One turn sends every row of this set to another row. A few are shown first. Where does it send the rows asked after them?
k_279: [ 14  -1 -19  -2 -11  -6  17  16  11  -4  -2  13  13  -8  -2  -5 -12 -17
 -18   6   3 -15  -4 -18]
k_245: [  8   3  17  -6 -33  -5  23   3   1  -5   4   9   5   6  13   0 -11  -5
 -18  -7  -1  -4 -12   7]
k_287: [ 16   2  14  -5   7   0  11  -1  10  -4  -8   2   3   6  13   2  -6  -8
 -34   1  14 -13 -29  -6]
k_162: [  9  23  14  -5  -5 -22   9  10   2  -5 -17  16   3   0  -6  -7   7   0
 -21  15  -5  20 -15  10]
k_148: [  6  17  13 -15   9  -2   6   6  -1   7 -17   8  22 -11   6   1  -9 -10
 -32  19   9 -15 -14   3]
k_129: [ 23   8  -2  -5  -5   3  24   1  10 -18 -10   3  21  11   3   7 -14 -19
 -17   0  -2 -18 -19 -11]
k_636: [ 21  -3  -9  -3   2  -5   2  -1  11 -14  -3  -7   2 -17 -12 -12  -5  -7
 -14  -8   3 -17   6  -8]
k_652: [  5  -2  10  -3 -16  -4   3  -6  -2  -8  -1   8  10  -6  -9 -23   5  -6
   1  -5  -8  17   8  -6]
k_739: [  5  23   3   0  10  13   4  25  15  -5  -7 -13  19   0 -12 -10   6   6
 -19   7 -20 -12 -11  -8]
k_155: [  6  19  -2  14   5   0  -4   9   9   8 -10   2  18  14  -7  -7  17  -1
 -17 -10   2 -18 -23   2]
k_802: [  0  10  19  12   3  -1   8   9   8  -4   9  -2  34   6   7 -11  -5  15
 -13  -3  -9  15  -4  -1]
k_484: [ 16   0 -19  -7 -13  -9  13  16   9  -7   1  13  13  -8  -6  -3 -13 -18
 -22   4   7 -16  -5 -13]
k_60: [  0  20  24  -2 -10 -20  10   6  -3  -4 -13   9   3  -6  -6  -6   4  -3
 -15  14  -4  25  -9  10]
k_568: [ 16   1   2   4   4   0 -11  -2   6 -17 -15  -3  22  -1 -16  -8  -6 -14
 -12  17   5  -5  12  -5]
k_18: [ 17   7  -1  13 -12   0  -8  29  20   3  -5   2  24 -16   1   3   6  -2
 -29   0  -6 -12 -18   3]
k_151: [  1  35  14   0 -12   5  14   9   0   7   5   3  30   7  -1 -19   3   0
 -17   5 -10  13  -9  -6]
k_112: [ 18   3  10  -2 -31  -4  16   3   3  -9   2  16  -1  13  12   0  -9  -3
 -21  -8  -1  -8  -9   8]
k_520: [ 11  -8   8  -8 -21  -3  28   5  13  -6  12   1  15   2   9  -6  -8 -13
  -3  -5 -17   0   2   5]
k_403: [  5   9   3  12  14 -11  -5   7   6 -24 -10  13  15  -7   0  -9   4  -3
 -15  23  13   3  -5  -6]
k_119: [  2   5   9  -9  11 -11   4  -2  -6  -9  -8  10  18   8 -10  -3  12  -7
   3  11 -11  20  -1   4]
k_602: [ 12  -8  -1 -11 -10  -7  10  15   8  -7   3   9  10  -3  -8 -12 -12  -2
 -21  -3 -18  13  18  -4]
k_80: [  2  22  13  15 -21  -9   1  15  10  -2   3  -2  20  -7  -4  -7 -15   1
 -12  -9 -12  -8  12  16]
k_498: [ 25   8  -4   2  -6   5  24   3  13 -15 -12   3  20  13   5   3 -16 -16
 -19   5   0 -18 -17 -12]
k_624: [ 11  16  14  14  -9  -5  10   4   9  23 -11 -13  11   8 -11   0  -4  -8
 -17 -11 -14   8 -19  -2]
k_137: [  8  11   1   8  -9  15 -13  15  -1  -6   4   6  32   7 -10   9  -2  12
 -18   5  -4 -17  -4  -7]
k_680: [ -3   7  14  -1   3 -16   8  -4  -3  -5  -4   6  16   2 -14  -7   9  -9
   2   7 -11  23   4   8]
k_61: [  8  14  15 -20  11  -4   5   7  -1   3 -14   6  20 -10   1   4  -8 -13
 -34  17   7 -10 -17   3]
k_388: [ -1  15  31  -5  -7 -10  13   1   1   0 -15   8   8 -12  12  -1   2 -16
  -9   2 -12   8 -21  14]
k_490: [  5  -7   5  -6 -20  -5  18  10   6  -8   5   5  11   0 -10 -14 -11  -7
 -17  -8 -14  15  16  -6]
k_583: [  8  31   7  -8  19  -9  10  -1   1 -22 -15   7  19 -19  -1  -4   1   0
 -15  12  -1  -6 -15   2]
k_196: [  5  14   3  17   5  15  -7  13  12  -7   0  -2  17  -5   0   0   4  -3
 -28 -13 -15 -23  -2   0]
k_677: [  6  10   6  -1  -1   5 -14  25   3  10 -18   3  30  -1 -10  -8   5   1
 -23  -2  -4  -7 -22 -15]
k_848: [ 17  -2   4  -1   6  -2 -11   0   5 -23 -12  -3  24  -2 -21  -5  -6 -16
 -11  13   5  -2  11  -4]
k_902: [  3  16  12  20 -30  -1   1  15   7   8  -8  -5   9   8  -4   1   1 -25
  -8   0  -7  -2 -12  -4]
k_786: [  8  32   6  -1  18  -7  12   1   3 -18 -20  10  19 -19   2  -3  -3   1
 -16  15  -1  -7 -12   1]
k_810: [  6  10   5   6  12 -15  -7   8   6 -26  -6  16  15  -8  -5 -10   4  -3
 -17  18  15   6  -8  -7]
k_141: [ 16  -6  -3 -10 -19  -1  24   7  11 -13  12   5  14   2  12  -2  -3 -11
   0   0 -20  -7   2   5]
k_428: [ -2  15  10  -1  -6  -1  13  12  -2  26   2  -9  18  -6   2  -6  10  -3
 -10   2  -8   9 -22 -12]
k_566: [  2  -2  18  -6  -6  -9  13   7  -3   3 -14  11   9   8  12  16 -11 -16
 -28  -9 -13  -3 -11  14]
k_769: [ -4   8   3  25 -18 -16   5  20   8   2   4   1  13  -7   4  10  -5  -6
   0  -9 -12  -4  -7   2]
k_804: [ 14  23  -5  10 -10   1   6  23   5  -4 -14 -12  22   6  -8  13  10  -1
 -19   8  -4 -17 -16   5]
k_825: [ 14  13  -2   7   3   3  -7  17  23   2  15   7  22   1  -6 -12   6  16
 -14  11  -5 -11 -16  -1]
k_263: [ 16  -3 -13   2   3  -6   3  -2  10  -9  -9  -6   4 -17 -12 -12  -6  -3
 -13  -6   2 -17   9 -10]
k_318: [ -4   7  25  -4  -9 -12  23   6  -2   3  -9  13  10   8  11  11 -12 -16
 -25  -7 -10   0 -10  15]
k_809: [ 14   0  13  -1   8   3  13  -3   9  -2 -10   0   5   5  13   3  -8  -4
 -32   5  14 -16 -25  -6]
k_201: [ -7   5  22   6 -15   4  -9  17   2  -2  13  -7  25  -4  10 -10  -1   3
 -10   6  -4  -3   9   7]
k_52: [  7  17  23 -13  -5  -8  12   5   0  -2 -20   7   2 -12  15  -1   9 -17
 -14   2 -16   0 -21  15]
k_666: [ 11   2  10 -10  -7   2  -6  -5  -2 -12  -3  10   5  -2  -6 -28   8  -3
  -5  -2  -9  12   9  -7]

k_680 turns into k_318
k_804 turns into k_137
And these:
k_802 turns into k_624
k_403 turns into k_809
k_602 turns into k_162
k_61 turns into k_484

One turn sends every row of this set to another row. A few are shown first. Where does it send the rows asked after them?
k_830: [  4  -3  -5   5 -11  23   8   5  -9  14 -12  12]
k_603: [-12   5  -9   5   4  18  -5 -11 -13 -18  -1   7]
k_499: [ -5  14   4   7  -6   4  -2  13  12  -1   4 -13]
k_587: [ -4  18   3   9 -14  13   8  -5   3   6   1 -14]
k_777: [-19   4  -6  13  -5   9  11 -12 -11   6   4  -6]
k_709: [  9 -20  18  19   3  20  -8  -9   2   1   2  -5]
k_152: [ 20 -16   1   5   3  13  -4   9 -13  -8  -6  -4]
k_569: [ -7  10  -1  -3  15  -8 -14 -11   0  -3  -6 -11]
k_322: [ -1 -15   2  15  -8  12  -9   0   6  20 -22  -5]
k_959: [  2 -18  19  -9  -1   1  11  -6  -3   1 -11   0]
k_57: [ -6  -1   9 -10  -6  20   9  -9  17  -1 -14 -12]
k_872: [-14   5  -2   9   0  17 -20  -9   4  16  -3  10]
k_252: [  0   9   2  -3  -5  -4  -5  -6  -1 -16 -26  -3]
k_41: [ -3 -22   4  10   6  18   1   7  -2  -9  10   8]
k_711: [  3  10  -3   0  -8  15 -10  -2 -11  16 -24   5]
k_91: [ -5   3   2  -4 -14  12   9  -4   2 -16   2  14]
k_501: [  0  -5  -7  -2 -11  10  -4   5 -20   7  -5  17]
k_353: [ -5  -5   3  14   3   6  -5  -7  -1 -30  -3   5]
k_816: [  4  -9   6  -9   7   9  11 -11 -11   5 -20  11]
k_789: [  9 -14  -2  -9 -11   7  -9   4  -8 -15 -15  -3]
k_389: [  1  16  -6   0  -1   4   0 -20 -10  -3 -11 -11]
k_576: [  5 -23  -1  12   9  14 -10  -2   3 -17 -12   1]
k_668: [-13   9  -4 -19  -4  11   3  -4  -3  -2  -3  11]
k_508: [ -9  -2 -11  21   7  -3  -1  -7  -9  -9   1 -12]
k_171: [ -4 -11  -5  24   5   6 -18  -6  -6  -4  -3  15]
k_834: [  8  -8  17   7  -2   4  -8   6   0 -17   1  16]
k_284: [  8  -1  19   9   7  17 -26  -2   6 -12  -5  -7]
k_899: [-11   4   6  18  -2  33 -12  -2   8   3   1 -10]
k_871: [-12  -3   5  20   7  20 -13  -2  -5  -2  16   2]
k_381: [-20 -18 -10  12 -10   5   2   7   0   4  -2   0]
k_975: [ -3  -6  12   5   2  12   2   3  11  18 -24   6]
k_442: [  2 -14   7   6  10  18 -24  11   1  -2   0   8]
k_593: [ -1 -15  -2  19   1   3   1  21   2  -2  -6   3]
k_491: [-10   7 -13  -1  -5  25 -11 -10   4  13 -15  -5]
k_94: [ -6   2  22  -5   9  12  -9  -4  11 -19 -10  -2]
k_986: [  3   2  13  10   5  10  -6   4  -6   5  13 -21]
k_336: [-7 22 11 -5  2 -2 -5 -5  8  6 -9 -6]
k_66: [  7   6  -8   4  -4  13   2 -10 -11  -7   5 -23]
k_346: [ -6  -3   5   9  -8  12  14 -10   5   6 -26  -7]
k_438: [  9   9   6   4   3  -6 -16   9  -2 -17  -8  -8]
k_865: [  0  11  20  -3  -5  15 -13   2   0  16  -3 -13]
k_232: [-8  5 14 -9 -1  9 15 -3 -9 10 -5  8]
k_551: [  1 -20   8   7  21   2  -8   4  -5   8  -4  -1]
k_465: [ -5 -18  16  -7   7  10 -15   0  -3  16  -1 -11]
k_528: [  7  -8  14  -2  -2  20  -8 -23  11  -5 -15  -9]

k_91 turns into k_872
k_865 turns into k_252
k_551 turns into k_152
And these:
k_57 turns into k_668
k_232 turns into k_711
k_816 turns into k_830
k_959 turns into k_501
k_381 turns into k_465
k_94 turns into k_603
k_442 turns into k_576
k_336 turns into k_389
k_569 turns into k_66
k_171 turns into k_709
k_986 turns into k_438
k_871 turns into k_284

One turn sends every row of this set to another row. A few are shown first. Where does it send the rows asked after them?
k_477: [-24 -10   4  11  -4   4   2  11  -7 -12  -8   0  26  -2   9  10   2 -10
  14   7 -21  31  12  10 -22   2   9  -5  16 -12   4  17  10 -15 -13 -11
  18  -5 -20 -10  17   2  17  10 -12 -14  -4  17 -10 -11]
k_572: [-15  -1  -7  -1 -25  17  -1  11 -14   7 -11   0  22  -1   6   7 -11   0
  -7  -3 -17  14  16   5 -16  -2  21  -2  11 -13  22  13   8  -5  -2  -3
  12 -10  -8  -9  18 -15  10  -2   4  -1  10  19   1 -21]
k_819: [ -7  -5  -5  19 -15 -10  -4   3  -4   7 -25  -8  13   1  10  13   1   6
  10  16 -15  -9 -11  41 -10  -3 -10  -4   8  -3  10  22  -7 -13 -12  -3
  60  -8 -19  18   3 -14  21  14  -7  -3  -6  20  16 -14]
k_248: [  5  10  -1  28 -16   2  -9   4  -3  -5 -22  -9   2 -13  -6  18  -3  21
   3  21 -25   5  22  31  -3   0   6   8  -4  -8   8   9 -12   0 -24   2
  22   0  -4  -9   5 -10   3  -9  -3  19 -13  10   0 -32]
k_615: [  3  -4  -6  13 -23   2  15  -4   2 -10  -8 -16  24   3 -18   4  11  -5
   6  17  -8 -11   6  10  -7   9 -14  -2   8 -15  28   8   6  14   1 -18
  29   8 -26   0   9   1   2  23  -4  22   6  23  -8  -8]
k_441: [  7   7  -7  19  -1  -7   8 -17   9   3 -23 -14  21  -4  16  22  -1   3
  -3  15  -5 -14   1   7 -14  -9 -15 -15  10   6  15  24  -4 -14   4 -15
  21  16 -34   8  11   3  29  18 -16  15  -6  25  12 -10]
k_642: [ -3  25  -3  27 -10  -3   5  -3   4 -10  -5 -15  17   6   4   8  -8  16
   3  31 -15   4  24  30  -6 -14  -5 -10  -2 -10   2   9   3   0  -2  -4
   1  23 -11 -26   6   7  12   7  -9   4 -20  11  20 -17]
k_558: [ 18  15   3  11 -14   4 -13   5  10  -1  -5 -26  14  -2  18  17   2   3
 -20  11 -20   9  -3   9  10  12   6  -2  15 -10  -8  -1 -13   1 -11  -7
  19 -18 -10 -13   4 -21  21  20   0   2  -9  33  18 -16]
k_444: [ 10 -22  -2  21 -21  -3   1   4   2   6 -12 -15  26  13 -13   6   1   1
  17  19 -11 -10   1  18  -5   1 -15 -12  12 -14  12   6   4  19   3  -1
  12 -14 -17  13   9  -3  19   0 -14  -1 -13   1 -13  -6]
k_723: [  9  -1   2  12 -22   6  -9 -12   3   7 -31 -32   4  13  -5   6 -17   8
   0  26 -18  -9  -7  24 -10  -4  -5  -6  11 -13  25  19  -9 -11  -7  -2
  15  18 -17   2 -11 -19  22  -1 -11  -6  -7  24  -3  -8]
k_106: [ 11   5   3  12  -2 -10 -13   0   4 -16  -9 -17  15  -5  16  17  12   4
 -23  17 -15  22  -2  21   2   1 -18  -5   6  -8   4   8  -2 -16 -15 -16
  11  -3   6 -17  11 -14  15  20  -5 -10 -12  40   5  -1]
k_835: [  8 -22 -20  16 -19 -12   5 -12  -5  -2 -24  -9  21  14   7   3  10  -4
   7  26  -2   8  13  31 -10   2 -12   0 -12  -5  20   3  -1  15  12  -4
  37  -4 -20   0  21  -4  15  15 -15   2   7  11   3 -11]
k_674: [-10  16   1  33  -3 -27  -2   3  14   2 -22  -1  21  -2   6  15  15  -6
  10   5 -16   7  28  26 -10   0   6   4  15   6  13  21   1   5  -8   1
  21  -2  -7 -10   2   5  13   5   2  13 -23  14  22 -19]
k_474: [ -7  -5  -3  -2  -9  24   3  -3 -10  -6  -6   8  20   3   6   9  -3   1
   3  20 -14  23  -2   1 -16   2   5   2   4  -1   5  17  -9 -12  14  -2
   5 -13  -6 -23  12   5  18  14 -13   0  -7  15   2 -27]
k_103: [  7   9   2   8 -26 -20 -20  16   2  -5 -13 -30  19  -5  26  24   8  -6
 -18   1 -26  13  14  22  10  -9  -8   1  14 -11  -3  15  -3 -10 -11 -15
   8  -9  -8  -3  10  -6  27  10  -8  -4   6  26  13  -6]

k_477 turns into k_474
k_819 turns into k_441
k_444 turns into k_835
And these:
k_103 turns into k_106
k_642 turns into k_248

